In the rows, zero is written as 128.
These are runs of 7 systems, one row a step. Runs of the same system follow the same rule from any start.
trace 1, dovus, 9 rows:
[[136 150 144 137 106 128  98 164 122  60 131 155 152 123 149 117 166 188
  156 128 100 147 150 151  91 152]
 [ 55  87 163 144 127 159 131 152 126 147 144 155 121  95 138 106 164 138
   82 184 129 152 117 121 145 107]
 [143  90 152  94 120 175 109 104 147  89  93 152 133 142 146 136 135 170
  138 151 159  99 183  85 127 123]
 [121 140 162 162 134 142 138 161  94  86 125 153  77 156 158  78 134 156
  115 170  93  90 120 125 106 151]
 [119  93 172 103 161 140 165  87 113 135 136 137  95 116 130  91 132 102
  113 179 158  91 125  74 154 109]
 [169 125 128 117 144 136 134  88 103 109 102 128  94 186 146 115 106 145
  129 103 132  26 139 112 136 145]
 [144 143 139 160 147  87 177 137  77 126 166 121  69 160 120  97  92  82
  138 129 132  91  88 117 113 133]
 [157 112 110  99 168  78 149  70 110 155 150 109 140 120 121 115 125  78
  149  90 152  74 108 121 170 110]
 [161 136  65 155 110  87 124 131 104 155 137 111 112 180 128 166  84 111
  155  55 132  86 101 165 136 127]]
trace 2, Pozuf, 9 rows:
[[143 211 139 144 100 144 120 133 155 143 114 119 113 111 110 140 140 143
  117 147  74 193  99 148 107 139]
 [160 169 113 133 109 127 139 145 145 115 112  95 129 158  89 169  61 111
  140  92 147 166 154 118  75 165]
 [ 86 172 168 122 106 135 164 164  81 100 154 132 118 113 101 129 116 112
  118 140 150 162 114 137  94 202]
 [ 80 171 137 160  79 151 126 130 133 183 138 113 137 136  92 171 126 140
   67  96 135 159 106 172 115 153]
 [ 88 103 129 147  91 126 136 149 108 129 150 124 166 166 105 166  88 128
  106  74 200 109 161 143  98 159]
 [ 38 102 160 126  94 141 142 137  84 140 157 160 163 107 140 127 154 132
   85 141 180 100 123 158 155 159]
 [ 89  91 109 144  84 149  94  99 135 187 126 143 161 149 149 165 154 163
   84  98 155  67 125 166 176 100]
 [114  43 118 125 114 133 110 122 123 104 119 162 165 160 181 126 131 155
  137 128 181  46 179 118 157 102]
 [112  88 140  97 128 152 119  90 122 130  96 171 137 108 197  89 174 148
  120 198 125  55 130 121 204 100]]
trace 3, Laso, 9 rows:
[[ 70  92 115 141 110 151  86 162 129 118 117 144 182 140 152 140 151 185
   94  89 127 107 163 171 131 148]
 [ 98  90 135 109  90 149 126 134 136 107 100 170 171 105 180 123 136 132
  137 206 165 121 164 115 163 116]
 [125  99 172 124 119 149  98 111 117  75 138 167 142 143 152 110 185 210
  128 121 140  74 161 123 114 127]
 [ 89  68 135 127 134 152 144 164  83  93 113 162 106 153 176  98 109 133
  118 166 151  60 147 113 147 149]
 [156 125 186  88 147 134 154  83  91  69 135 154 101 129 139  85 146 139
  149 160 155  65 141  84 123 150]
 [125  98 145 118 158 137 147 120  61 109 154 139  45 172 120 117 120 136
  122  97 142  43  99 109 128 157]
 [134 119 152  92 188 105 188 106  78 120 151 116  75 114 106  84 105  61
  136 144 145  95  99  87 143 150]
 [169 156 130  85 171  97 153  72  81 138 163 100  81 128  79 131 128  98
  147  58 128  89  77 125 136 157]
 [132 110  88 113 177  84 155 119 100 186 168  97  82 109  87 144 108  54
  143  84 126 144  64 122 160 112]]
trace 4, Laso:
[[113 143 151 166  94  87 137 188  98  63 176 140 173 142 116 127 118 139
  156  99 161 156 154 154  59 169]
 [120 178 125 149  86 138 141 125 106 154  97 154 107 129 189 101 144 125
  109 200  88  84  83 166 178 135]
 [172 105 165 173 138 123 131  76 170 131 140 117 133 183 116 114 119 146
  115 118 164  85 170  82  90  66]
 [ 98 144 129 167 109  93 157 203  70  85 162 137 126 147 134 113  98 109
  141 123 136 133 117 156  91 181]
 [164 193 146 134 114 125 152  75 125 153 102 131 102 130 158  91 136 109
  119 186 100  84  94 130 161 120]
 [163 112 143 179 138 106 131 105 139 140 163 107 106 190  92 138 104 137
  121  74 156  98 137 105  80  90]
 [102 169 121 157 124  82 174 188  87 120 151 120 126 113 130 102  95  67
  136 148 119 161  96 154 117 170]
 [189 203 131 135 114 114 134  55 153 167 111 112 123 136 129 124 137 122
  123 129 100  99  99 142 147 109]
 [134 102 108 193 124  96 125 150 144 160 167 108 118 169  97 155  96 116
  127  80 150 151 125 126  89  81]]
trace 5, nopok:
[[142  88 173 126 124 157 116  93 142 131 165 146  87 128 100 148 165 163
  134 139 159 144 124  76 109  73]
 [115 142 142 119 180 114 152 102 104 127 124 101 139 140 121  83 124 116
   86  87 119  62 136 139 134 171]
 [139 110 112 127  90 137 132 127  93 148 146 144  60 153 126 177 105 117
  155 128 161 114  85 119 142 116]
 [144 127 152 117 168  99 118  82 127 133 169 121 137 105 105 107 186 145
  134  85 112 117 111 130 130 104]
 [122 109  79 149 140  91 141 155 101 149 132 117 124 150 145 125  87  87
  134 101 128  95 109 151 151 128]
 [163 124 106  98 114 102 112 109 129 130 151 142 131  94 124 160 151 119
  192 119 135 160 104 127 148  98]
 [137 135  95 160 156  80 116 151 138 126 127 120 162 123 155  90 139 123
  137 109  77 121 127 164 134 113]
 [140 102  80 121 123 113 124 161 149 127 106 130 142 113 148 144  93  90
  169 157 136 166 141 118 144 106]
 [160 170 119 115 132 119 112 127 158 105  97 126 159  96 146 109 146 138
  150 149  82 161 140 139 129 131]]
trace 6, nopok:
[[ 97 139 133  97 136 161 107  99 161 178 113 119 143  74 110 137 176 139
   86 129  97 165 111 142 164 120]
 [141 163 110 179  98 120 123 152 148 133 117  99 147 185 109 156  78 136
  110  75 135 132 155 150  78 148]
 [ 76 115 156 105 117 132 140 168 100 105 172 146 134  76 100 137 148 116
  138 146 157 198 118 125 112 153]
 [ 84 137 119 134 100 155 103 113 143 173 101 127 174 124 148 140 153 157
   69 112 118  99 130 175 166 137]
 [144 122 139 156  77 119 121 144 132  94 150 138 155 169 116 165 103 152
  156  99 186 133 168 123  75 128]
 [ 69 103 165 102 136 129 139 145  88  91 150 161 162  78 149  89 177 138
  122 155 139 121 129 140 147 159]
 [126 103 109 139  86 159 103 100 142 154  87 147 142 168 170 151 122 160
  107 133 149  58 147 139 165 108]
 [179 122 172 121 128 111 132 108 117  53 155 145 132 148 122 114 136 155
  177 124 164 105 165  93  80 127]
 [ 92  89 141 113 168 136 148 136  85 116 120 153 101 115 171  69 146 121
  107 174 110  68 112 122 172 139]]
trace 7, Pozuf, 9 rows:
[[170 182 156 105  91 145 109  85 108 103 135 159  96 123 136 140 183 184
  155 134 108 104  97 140 127 138]
 [150 151 105 173 103 141 114 166 177 119  71 122 147 160 159 127  88 138
  124 164 101 152 169 130 105 118]
 [154 161 148  72 122 154 165  94 116 111  99 121  99 126 108 142  87  95
  139 157 161 124 135  87 129 176]
 [136 186 148 173  96 145 128 146 105 124 129 136  70 164 129 129 130 162
  109 134  91 119  93 149  98 152]
 [117 139 151 165 117 150 153 136 165 149 113 101 127 158  99 135  76 110
   84 141 157 154 160 100  86 127]
 [112 162 157 134 119 114 176 113  78 138 153 119 106 145 106 119 105  93
  104 114 160  89 102 137 122 173]
 [ 83 114 141 197  91 133 131 149 116 173 170 138 103 155 115 144 130 136
   87 125 146 134  97 146 112 101]
 [107 108 156 154 115 103 149  96 133 155 163 120 181 139 113 123 124 110
  102 109 192 100 151 126 123 105]
 [ 94 103 118 148  96  89 141 129  85 156 166 154 147 124 162 124 143 107
  133 135 159  84  93 162 177 109]]
trace 8, Lur (9 x 26):
[[132 153 157 169  84 133 129 148 128 109 143 143 117 147 127 135 131 154
  130 147 134 148 129 132  89 127]
 [ 76 107 141 130 151 137 144 150 103 128 124 133 130 120 145  91 129 121
   89 146 123 101 128 135 147 151]
 [142 113 133 153  98 117 126  98 128 142 140 138 135 164 141 138 124 137
  130 117 166  77 132 128 135  97]
 [118 136 135 167 106 121 126 176 101 106 152 151  99 137 141 123 138 145
  140 143 111 144 103 144 104 130]
 [103 112 124 113 149 112 141 123  96 127 129 138 142 109 158  94 143 112
  120 137 125  79 115 144 172 140]
 [164 121 100 156  97 109 106 117 131 140 134 141 119 160 152 151 128 144
  156 109 132  96 115 141 137  89]
 [129 144 114 140 125 106 132 176 105 108 138 143 105 106 150 112 133 115
  162 160  93 159  96 141 130 134]
 [138 139 101 100 144 113 128 101 123 140  96 123 154 113 160 107 133 112
  129 128 108  83 123 149 180 137]
 [173 134  89 154 105 119 107 129 159 151 113 124 112 147 137 159 107 126
  157 128 111 148 117 128 131  82]]
trace 9, Zefan, 9 rows:
[[139  96 118 110 134 132 114  97 173 144 109 126 168 113 135 134 133 124
  131 139 148 134 162 107 151  89]
 [113 101 140 134 113 147 125 150 107  94 127 146 120 163 138 132 114 154
  125 121 156  91 154 122 110 148]
 [107 128 164 148 139 139 139 146 148 123 136 129 126 105 118 102 140 129
  108 171 119 172 136 111 107 114]
 [136 111 141 111 151 138 137  82 151 138 104 117 150 133 133 108 121 120
  106 136 146  88 160 102 147 117]
 [114 121 155 141 131 144 154 139  97 118 140 131  82 158 116 119 105 121
  110 131 148 102 120 111 108 152]
 [120 156 159 129 159 111 158 114 132 137 142 110 132  97 106  88 138  98
  107 144 113 151 118 119 123 133]
 [134 128 124 112 144 123 141  84 114 160 121 118 120 139 127 122 123 109
  109 109 133  71 112 130 163 130]
 [129 139 130 141 128 102 148 141  85 130 169 127  88 138 106 132 120 107
  142 103 131 127  86 137 112 142]
 [126 153 111 126 147  88 129 124 123 146 143 120 152  92 131 106 154 107
  134 114  94 141  97 162 152 125]]
trace 10, Lur:
[[155 188 179 173  99 103 152 167 121  70 168 135 116 131 108 110 125 131
  163 157 127 189 128 116  46 145]
 [ 54 120 129  84 167 165 144 123  90 148  98 117 129 110 134 102 136 125
   53 112 110  71 120 154 179 197]
 [165  86 129 172  96 109 111  75 166 173 164 130 137 169 116 167 129 135
  141 106 187 105 135 104 125  30]
 [113 171 152 159 120 108 140 214  84  57 164 142 104 123 120 103 130 139
  154 136  94 182 114 148  60 186]
 [ 71  88 114  61 160 144 136  88  91 165 113 131 151  95 148 116 151 111
   86 113 147  50 117 148 217 157]
 [196 107 112 184  84  99  83 110 168 133 162 145 132 173 131 174 138 167
  184  98 152 132 136 121  98  35]
 [101 148 130 107 151 117 148 222  70  57 136 144  94  87 137  91 127 112
  164 159  78 184 104 140 108 200]
 [130 102 103  56 144 143 117  39 130 170  84 127 166 111 159 130 148 125
  108 112 144  37 134 135 222 122]
 [208 122 102 194  99 119  84 150 183 118 137 135  90 172 126 168 114 162
  189 127 106 182 132 105  73  43]]
trace 11, dovus (9 x 26):
[[120 177 105 183  75  81 120 198 125 106 150 126 181 132 130 145 113 128
  153 101 118 186 131 187  81 153]
 [ 80 122 134 133  96 108 114 129 157 163 159 143 210  53 133 133 184 119
  126 153 138 199 118 160 155  89]
 [114 104 108 146  67 171  68 143 187 130  85 147 187 142 158 175 137 194
  117 129 136 148 182 147 129 104]
 [111 145 157 175  90 145 121 201 150  80 121 163 139 112 158 103 142 159
  138 215 100 199 151 127  86 125]
 [ 93 108 173 102 128 184 123 102 165 131  88 159 151  78 166  90 185 152
   92 228 118 132 153 102 169 104]
 [142 133 166 139  99 215 122 114 152 104  58 149  82 186 159 121 106 185
   88 189 129  78 172  86 110 135]
 [146 170 213 146 160 139 185 117 111  80 118 133  77 142 138  35 117 114
  104 218 111  98 138  74  92 154]
 [126 141 178  90 161 152 184  35 106 154  98 117 105 143 138  72 118  96
   68 162 155  11 127  93 177 150]
 [187 177 160 157 117 118 179  70  92 124 131 106  72 226 108 122  61 111
  114  90 174  15 128 103  93 160]]
trace 12, Zefan:
[[182 170 140 141  83  98  87 112 161  71 139 140 206 131 135 142 168 191
  175  90 130 144 173 157  80 121]
 [ 93  96  79 185  83 163  98 195 168 154  71 141 140 160 182 148  89 144
  102 171 112 145 153 148 143  99]
 [160 132 162  97  69 148 125 115 155  75 119 155 169 115 132 159 124 141
  179 177 195 172 184  84  99 123]
 [110 142 163 182 113 169 119 141 171 109  78 124 159 181 150  96 111 180
   58 147 116  96 196 127  87 143]
 [112 124 166 128 103 176 170 124 160 148  99 120 112 130 110 140  71  88
   97 209 188 169 158  64 115 120]
 [123 176 202 123 132 141 170  74 135 104 115 104 168 150 100  91 111 125
   74 123 172  83 184 107  89 185]
 [ 72 156 169 170 122 159 184 114 121 199 128 101  85 154  95 116  85  86
   32 154 151 112 102 120 125 145]
 [128 177 176 118 133  86 193  64 110 161 174  92 158 110  69 118 114  58
  107 106 191 124 111 119 122 151]
 [ 83 168 134 167 119  85 164 105  77 191 168 109 140 143 119 110 130  95
   68  81 136  62  73 193 156 157]]
trace 13, tul, 9 rows:
[[110 139 108  84 148 144 121  79 136 146  67 106 193 131 153 113 128 134
   74  92 120  49 162 160 181 171]
 [176 143  82 150  76 127 106 139 133 166 132 143  57 142 135 188 115 123
  180 147 105 162  65 130 145  76]
 [131 170 142 135 198  69 157 115 144 128 149  77 178  98  89  72 132  87
  107  85  97 151 137 140 104 147]
 [101 111  95  91  96 182 103 101 162 186  68 135 151 108 156 166 134 136
   94 155 127 123 131 140 198 116]
 [188 166 113 142  93  79 118 139 141 113 167 126 136 115 102 168 125 116
  204 109 131 200 108 133  92 103]
 [ 57 137 142 126 170 136 132 159 148 134 114 106 188  80 118  85 148 121
   64 124  90 168 149 154 131 164]
 [141 118 134 103  60 165 114 100 165 136 104 155 145 112 144 176 127 136
  151 189 179 159 148  98 148  93]
 [141 161 131 155 111  98 110 184 122  68 158 127 157 133 110 138 131 158
  163  81 116 179 147 155  60 161]
 [ 53 116 173 132 136 181 154 159 133 131 106 134 126 105 129  94 124 121
   61 197 127 154 145 108 128 152]]
trace 14, tul:
[[ 99  98 158 100 207 153 124 121 126 130 145 114  89  92  92  98 171 141
   93 111  89 144 113 105 127 130]
 [147  75 123  59 145 160 116  82 141 128 116 127 114 120 106 170 123 127
  150 110 178 123 153  78 149 114]
 [123 113 115  92 141 124 106 150  86 103 168 134  93 110  94 165 152 148
  165  63 121 154  96 141 115 157]
 [ 85  73 163  95 184 152 134 113 126 142 157 127 103  84  93 111 168 125
   98 131 133 149 118  92 142 113]
 [136  62 121  71 129 139 102  99 125 107 143 145 142 119 116 172 145 149
  166  89 184 113 155 102 142 115]
 [ 97  80 117 109 152 122 111 178  82 100 173 148  92 101 112 140 156 140
  158  98 118 159  97 135 121 142]
 [101  62 171  86 179 137 138 105 118 109 154 142 128  86 121  92 172 126
  123 147 152 119 141  82 143 113]
 [143  57 109  84 136 141  90 130 112  78 131 159 122 135 145 157 146 169
  177  99 151 100 153 109 139 120]
 [116  86 132 105 179 122 132 178  76  78 159 146  69 108 122 102 141 126
  163 130 106 142 103 107 120 145]]

Which system made each run below?
trace 15, 2 rows:
[[108 109 148 136 185 106 144 133 116 129 156 122 112 102 123  75 154 109
  114 137 103 126 109 119 133 113]
 [137 111 104 143 165 101 120 117 145 170 147 104 118 119 109 125 140 111
  123  94 100 142 103 131 140  84]]
 => Pozuf
trace 16, 2 rows:
[[209 149  99 102  78 107 142 109 135  96  97 135 138 152 150 166  65  93
  214 153 179 119 156  97 129 126]
 [137 126 157 178 135 123 104 162 107 108 190 153  51 135 114 118 184 182
  146 127  78 158  77 128  82  93]]
 => Laso
trace 17, 2 rows:
[[123  94 134 135 138 162 107 111 129 148 125 127  91 162 118 146 133 162
   98  96 129  91 126 117 130 114]
 [140 121 168 144 139 111 148 130 115 107 176 139  99 125 109 109 142 125
  148 145 141 143 116  99  99 107]]
 => Lur
trace 18, 2 rows:
[[132  92 107 142  67 114  95 118 119 159 175 169 115 125 141 186 169 149
  174 124 159 134  81 144 159  58]
 [ 89  84 127 163 194  86 119 168 146 115 144 124 185  98 154  50 163 127
  109 128  84 136 151 146 128  98]]
 => Laso
trace 19:
[[ 65 130 137 137  78  84 183 148  77 149 174 136 177 112 126 138  95  58
  124 139 208 129 115 156 145 161]
 [162 135 140 146  74  83  94  67 137 126 175 150 197 141 135 155 180 173
  162  71 172  84 135 165 128  85]]
 => dovus
trace 20, 2 rows:
[[110 120 156 141 200 136 148 141  95 107 133 107  72 163 108  73 118 138
   80  96  97  73 128 114  99 167]
 [109 122 141  85 191 132 164 112 114 159 140 107  77  73  93 102 130  70
  110 155 108 161  85  96 159 131]]
 => Zefan
trace 21, 2 rows:
[[128 138 142 122 133 114 171 123 109 127 132 125 123 123 127 108  97  79
  132 160 153 117 124 108 136 141]
 [161 153 130 122 125 112 128  75 122 139 126 122 131 145 132 124 136 132
  129 103 131  72 118 138 144 126]]
 => dovus
trace 22, 2 rows:
[[ 95 149 138 106 117 122 129 161 108  75 121 132 192 106 134 118 132 138
  130 111 136 135 161 160 112 199]
 [ 78 132 102  94  95 176 109 146 125 159  95 133 132 106 128 175 126 136
   98 123 124 151 114 159 164 169]]
 => Pozuf
trace 23:
[[118 106 126 127 149  99 153 133 133 131 131 124 160 107 139  99 114  80
  135 155 147 135 141 114 144 112]
 [128 133 151 124 116 128 135 104  98 114 134 151 124 138 152 107 151 144
  127 139 137  67 118 132 146 136]]
 => Zefan
trace 24 (2 x 26):
[[114 109 128 148 118 131 150 136 157 141 104 115 164 148 134 122  77  95
  104 151 170 127 174 109 125 121]
 [123 140 148 106 112 128 151  96  79 139 147 144  99 129 131 129 135 117
  129 133 152  78  90 131 156 148]]
 => Pozuf
trace 25 (2 x 26):
[[ 74 194 186 159  85 146 147 143 105 137 153 139 125 107 114 113 162 146
   79 158 116 160  93 164 106 169]
 [153 139 128 150 125 108 136  60 181 199 131  96 157 133 105 143 121  99
  105 113 152 124 130 119 144  68]]
 => Zefan
trace 26, 2 rows:
[[112  93  94  95 116  99 121 157  68 101 151 163 139 102 163 139 143 117
  182 120 144 106 104 155 170 147]
 [141  77 112 154 112 122  90 129 122 145 172 158  85 143 131 161 166 167
  160 104 126 122  92 129 136  64]]
 => dovus
trace 27 (2 x 26):
[[141 147 145 154  75 134 122 138 123  93 122 157 137 155 159 130 131 162
  142 152 142 107 145 135 109 133]
 [141 147 140 171 110 132 135 142 167 128 105 126 135 143 144 112 104 123
  121 179 120 153 152 114 106 104]]
 => Zefan
trace 28 (2 x 26):
[[126 119  86 138 155 127  99 131 133 153  98 128 119 133 166 107 148 145
  111 113  60  87 107 163 173 115]
 [180 131  93 146 128  81 143 126 135 143 135 120 115 133 139 129  96  75
  181 148 130 140 106 115 140  82]]
 => Lur
